In the rows, zero is written as 128.
Where one turn sends some rows of the set: a few examples, then the rows asked
sisu: [140 122 138  99 102 130  88 133 107 152 134 143  96 114 131]
Muzek: [127 153 160 127 132 137  87 115 122 100 124 113 138 113 155]
kenu: [109 109 107 125 124 116 155 117 107 134 146 103 122 114 105]
teg: [142 135 122 132 117 114  99 147 121 174 138 124  84 132 115]
zurus: [108 161 118 168 128 123 136 111 141 147 137 138 105 137 124]
Lor: [135  97 132 151 128 137 106  92 124 122 138 114 130 135  84]
fufad: [146 130 118 136  91 110 139 137 119 165 132 108  89 133 105]
dos: [160 142 120 143  95  94 126  98 145 102 114  99 131 123 126]
lak: [141 101 155 111 112 147 100 139 129 140 110 133 117 116  89]
bul: [148 149 131 149  91 128 118 120 146  97 124 162 118 145 113]
sadid: [127 131 168 125 126 128 156 124 141 103 120 123 154 108 126]
Fir: [123 153 119 149  96  92 121 106 159 139 132 105 146 133 126]
Bupon: [140 131 148 186 114 125 112 121 119 122 108 125  95 104 131]
Vurif: [196 127 125 151 116 136 122 137 122 116 134 131 128 129 123]
mavaf: [140 133 121 148  88 134 147 120  99 159 143 102 101 102 117]
fuf: [114 102 136 146 125 134 120  94 111 124 163  90 106 120 127]
sim: [113 147 182 151 129 117 144 124 125 112 117 112 119 125 117]
loda: [144 142 136 156 142 145 151 146 141 117 133  95  96 127 106]
rar: [126 127 154 118 109 152 147  90 125 106 104 125 123 113 102]
badoz: [110 129  99 112  91 129 130 114 118 155 154 110 102 102 129]
Sosip: [153 150 139 129 135  94 122 125 125 106 140 112  93 105 157]
dimul: [153 148 141 119 119 141 140  68 129 131 146 114 109 119 116]
Dovun: [119 151 130 126 135 107 134 145 151 116 103 128 112  87 113]
beba: [134 111 127 154 100 135 154 119  81 134 143 113 131 122 115]
Tova: [135 156 121 124 125 114  99 114 148 100 118 146 140 154 121]
Buk: [127 166 129 118 113 144 118 127 183 117 143 129 103 118 131]
Faka: [118 115 135 132 124 132  90 162 137 161 124 123 104 135 107]
femag: [136 119 103  90  87 113 120 136 118 142 124 121 109 135 113]
zad: [135 129 142 111 127 166 107 108 107  94 127 136 115 103 134]
Dob: [154 166 149 149 126 141  90 117 107  96 129 110 115 126 120]
kig: [126 104 135 156  97 162 118 117  99 123 156 107 138 132 130]
Sevu: [146 150 130 128  96 159 122 158 161 110 141 130 120  93 126]
nom: [143 105 159 135 118 161 102 103 141 140 155 140 105 124 106]
Mavo: [118 108 141 138 126 160  97 149 141 149 154 138 121 140 118]
ser: [118 110 111 106 136 101 127 127 163 139 123 133 119 101 123]
bades: [118 102 127 154 113 161 102 128 121 132 142 134 152 140 109]
zit: [147 123 145 151  69 141 126 131 152 138 120 135 136 117 150]
sigot: [129 106 117 109 112 133 103 120 133  88 111 147 124 136 133]
Nudid: [151 160 133 140 109 137 141  90 151 123 153 129 143  92 132]
rak: [119 131 134 136 117 100 122 161 129 119 117 144 134  87 142]
Tir: [130 121 101 104 115 143  92 123 166 120 142 129 113 105 141]
belem: [140 131 131 123 125  90 126  78 128 139 113  97 117 122 112]
Dop: [152 142 124 122 122  95 108 145 130 120 158 101 132 127 161]
duk: [147 144 123 123 121 146 121 156 124 150 126 125 167 100 133]
tigo: [122 162 106 134 127 134 108 135 134 138 128  81 134 149 125]
giba: [137 126 137 105 143 104 120 112 140 145 144  91 100 101 143]
zibus: [108 138 144 129 118 113 129 141 122 149 132 131 135 146 170]
vofu: [133 172 141 141 137 134 147 114 149 142 163 111 135 107 111]

sisu -> kenu
ser -> dimul
Nudid -> Tova
And these:
loda -> zit
bul -> Dop
mavaf -> bades

Where one turn sends some rows of the set: a few examples, then the rows asked
Fesok: [148  74 152 147 145 103 112 145 115 140 118 146 192 121 129 116 153 109
 129 105 127  95 121 120 130 114 123 127]
Tuz: [126 130 134 142 101  75 147 154  93 105 159 140 164 120 131 133 125 123
  80 109  84 117 120 126 148 119 114 112]
Tesag: [131  98 149 113 131  71 104 129 117 116  92 100 186 133  95 125 170 137
 106 156 100 116 101 129 132 123 170 120]
Mosi: [139  81 155 146 190 107 145 137  97 163 148 114 158 133 134 157 133 130
 130 139 119 129 125  86 153  94 142 108]
Luvek: [128  89 144 158 158  97  91 126  89 154 144 126 192 118 137 159 162 138
 152 121  86 130  95 148 142  91 146 111]
mif: [ 94 122 153 162 150 105 131 164  93 162 125 128 190 145 123 187 124 131
 126 141 133  91 132 109 129 124 144  89]
lusu: [142 131 152 147 138 115 131 161 118 141 104  94 152 138 133 174 136 138
 108 130 138  95 141  94 117 103 157  76]
Vupo: [151 105 136 143 128 107 136 147 119  88 139 107 153 158 130 164 148  96
 102 142  88 115 123 163 163 106 134 124]
fopo: [146 136 163 155 156  60 144 183  83 125 119 126 167 130 145 150 131 148
  77 148  74 110 115 149 173 122 140 100]
sez: [165 127 163 142 164  72 145 185  85 128 125 114 157 135 143 160 147 143
  98 152  80  97 119 165 170 111 146 110]
fedi: [123 142 133 151 169  97 144 171  85 123 125 135 152 139 152 104 133 147
 120 137 117 138  78  97 130 106 151 129]
Fad: [ 97 116 152 155 151  85 181 152 125 134 148 144 167 111 165 181 136 150
 104 118  84 112 115 113 130 118 137  93]
Deva: [146 161 151 174 157  82 130 136 111 126 117 106 141 104 140 169 163 103
  87 147 103 107  98 142 124 137 165  96]
tese: [113 111 144 139 157  56 124 146 114 168 115 116 179 112 121 147 147 127
  94 111  72 113  99 123 164 121 157 144]
Genuk: [140 138 167 119 129  83 129 152 112 106 127 115 199 101 132 141 151 170
 117 143  98  98  84  98 125 124 125 120]
Tozo: [120 134 161 171 135  88 126 124 120 120 128 106 163 117 150 142 164 104
  96 133  88  81 104 179 118 122 143  78]
Gik: [147 138 135 129 158  98 109 144 126 118 117  96 155  98 134 146 152 131
 137 108 115  87 135 113 113  98 126  89]
fasi: [115 121 127 148 177  67 133 156  91  88  97 142 164 151 122 117 146 127
 105 175 103 133 112 143 137 131 158  86]
tavut: [132  48 162 133 159  99 125 142  90 169 130 134 169 131 118 122 141 131
 125 123 122 110 133 118 142 111 152  95]
sibi: [107  99 138 126 125  96 130 141  97 141 139 105 179 152 131 132 127 113
 124 126  99 135  59 131 104 119 116  80]
zudek: [103 104 120 131 113  77 123 134 100 104 156 116 156 157 140 103 128 153
 103 150 108 140 124 139 129 119 167  90]
vokes: [147 113 144 154 179  95 162 129 101 130 142 135 171 123 115 170 159 113
 127 160 132 117 147  92 122  90 141  99]
dadot: [130 146 134 141 171  70 122 146  97 145 131  90 145 123 130 172 135 124
 113 170 117 130  92 127 119 153 171  92]
tezom: [130 125 137 136 189  71 149 172  79 104  94 141 154 144 119 122 159 128
 122 171 112 114 114 146 127 119 156  93]
bek: [162 124 159 157 151  77 142 143 109 140 150 127 195 115 140 158 163 144
 124 159 134  85 159 126 118  93 146 106]
lezis: [118 117 137 139  97  96 146 154  89 113 177 146 165 122 123 132 131 110
  96 110  99 105 125 141 139 114 131 124]
noze: [123 120 136 119 140  73 136 158  72 161 136 113 163 130 113 153 125 125
 112 146 114 146  71 112 104 143 149  81]
vapa: [113  89 147 175 142 115 121 139  81 153 118 150 194 147 112 184 156 113
 125 135 112 137  98 118 133 103 156 102]
toz: [ 92  79 129 152 156  78 156 128 136 138 111 127 151 146 128 167 155 111
  96 130  87 135 124 136 138 114 177  99]
Vip: [135 108 135 148 130  89 132 144 125  81 122 100 153 168 135 153 135 112
  89 155  87 127 128 157 164 114 132 100]
rut: [125 107 166 155 106 102 131 137 108 141 137 103 175 139 155 131 149 121
  96 112  81 108  71 159 116 100 129  77]
Gume: [159  98 144 132 140  87 100 128  97 133 123 120 163  92 122 136 181 139
 133 111  95 116 122 143 114  83 156  81]
pesa: [120 103 157 131 126 104 159 133 134  86 126 119 171 138 146 162 154 164
 117 165 113 120 113 116 103 115 151  73]
fara: [178  98 156 163 132 103 111 141 135 131 124 116 194 136 154 138 166 134
 124 136 135  98 132 130 126  93 145 127]
Nifen: [100 103 134 137 115 101 132 146  95 126 165 119 152 157 143 101 126 153
 115 144 125 131 117 134 123 106 178 109]
sesek: [129 144 130 156 154  77 132 164  86 117 136 136 163 131 158 110 128 156
  97 132  96 151  80  98 146 117 150 122]

Fad -> toz
Mosi -> tavut
Vupo -> sez
And these:
Deva -> dadot
Vip -> fopo
mif -> vapa

